array([[182,  92,  80,  86, 165, 109, 131, 168],
       [103, 165,  85, 136, 130,  74, 152, 159],
       [142,  65, 142, 179,  70, 177, 107, 144],
       [125, 163, 162, 182, 103, 103, 105, 100],
       [180, 136, 165, 150, 178,  73,  68,  93],
       [ 93, 180, 107,  98, 123, 106, 173,  97],
       [100,  82, 169,  72, 160, 154, 176,  90],
       [151, 162,  77, 114,  99, 179,  98, 152],
       [147, 178,  96, 122, 125, 161,  78, 143]])
:
array([[147, 151, 100,  93, 180, 125, 142, 103, 182],
       [178, 162,  82, 180, 136, 163,  65, 165,  92],
       [ 96,  77, 169, 107, 165, 162, 142,  85,  80],
       [122, 114,  72,  98, 150, 182, 179, 136,  86],
       [125,  99, 160, 123, 178, 103,  70, 130, 165],
       [161, 179, 154, 106,  73, 103, 177,  74, 109],
       [ 78,  98, 176, 173,  68, 105, 107, 152, 131],
       [143, 152,  90,  97,  93, 100, 144, 159, 168]])

array([[147, 125],
       [137,  77],
       [111,  98],
       [176, 133],
       [118,  82],
       [178, 204],
       [134, 103],
       [168, 181],
       [133, 127],
       [139, 116],
       [171, 147]])
:
array([[171, 139, 133, 168, 134, 178, 118, 176, 111, 137, 147],
       [147, 116, 127, 181, 103, 204,  82, 133,  98,  77, 125]])

array([[177,  96, 112, 123, 106, 196, 204, 158],
       [144, 116, 128, 130, 100, 160, 179, 152],
       [153, 102, 139,  87, 135, 168, 174, 157],
       [174,  75, 143,  65, 138, 198, 203, 173],
       [129, 124, 133, 127, 121, 134, 141, 136],
       [150, 104, 141,  85, 134, 166, 175, 159],
       [126, 120, 145, 101, 115, 146, 172, 156],
       [133, 118, 135, 114, 129, 139, 143, 141]])
:
array([[133, 126, 150, 129, 174, 153, 144, 177],
       [118, 120, 104, 124,  75, 102, 116,  96],
       [135, 145, 141, 133, 143, 139, 128, 112],
       [114, 101,  85, 127,  65,  87, 130, 123],
       [129, 115, 134, 121, 138, 135, 100, 106],
       [139, 146, 166, 134, 198, 168, 160, 196],
       [143, 172, 175, 141, 203, 174, 179, 204],
       [141, 156, 159, 136, 173, 157, 152, 158]])

array([[148, 139],
       [149, 153],
       [134, 140],
       [151, 157],
       [148, 148],
       [160, 158],
       [143, 141],
       [155, 157],
       [160, 188]])
:
array([[160, 155, 143, 160, 148, 151, 134, 149, 148],
       [188, 157, 141, 158, 148, 157, 140, 153, 139]])

array([[ 94, 151, 147],
       [ 89, 175, 152],
       [ 95, 135, 145],
       [ 95, 127, 144],
       [ 92, 163, 150],
       [ 95, 131, 144],
       [ 95, 141, 145],
       [ 95, 125, 144],
       [ 87, 185, 154]])
:
array([[ 87,  95,  95,  95,  92,  95,  95,  89,  94],
       [185, 125, 141, 131, 163, 127, 135, 175, 151],
       [154, 144, 145, 144, 150, 144, 145, 152, 147]])

array([[ 86, 122, 151,  95, 175, 176, 202,  95,  51,  69, 175, 108, 146,
        194,  76, 148],
       [177,  97, 117, 180, 178, 145,  97, 188, 105,  76,  98,  85, 153,
        148,  89,  94],
       [ 55,  91, 174, 110, 156,  64, 187,  69, 113, 106, 134, 126, 179,
        136, 141, 172],
       [ 75,  88,  56, 182, 195, 170, 187, 140,  55, 181, 172, 142,  96,
         91, 195,  56]])
:
array([[ 75,  55, 177,  86],
       [ 88,  91,  97, 122],
       [ 56, 174, 117, 151],
       [182, 110, 180,  95],
       [195, 156, 178, 175],
       [170,  64, 145, 176],
       [187, 187,  97, 202],
       [140,  69, 188,  95],
       [ 55, 113, 105,  51],
       [181, 106,  76,  69],
       [172, 134,  98, 175],
       [142, 126,  85, 108],
       [ 96, 179, 153, 146],
       [ 91, 136, 148, 194],
       [195, 141,  89,  76],
       [ 56, 172,  94, 148]])
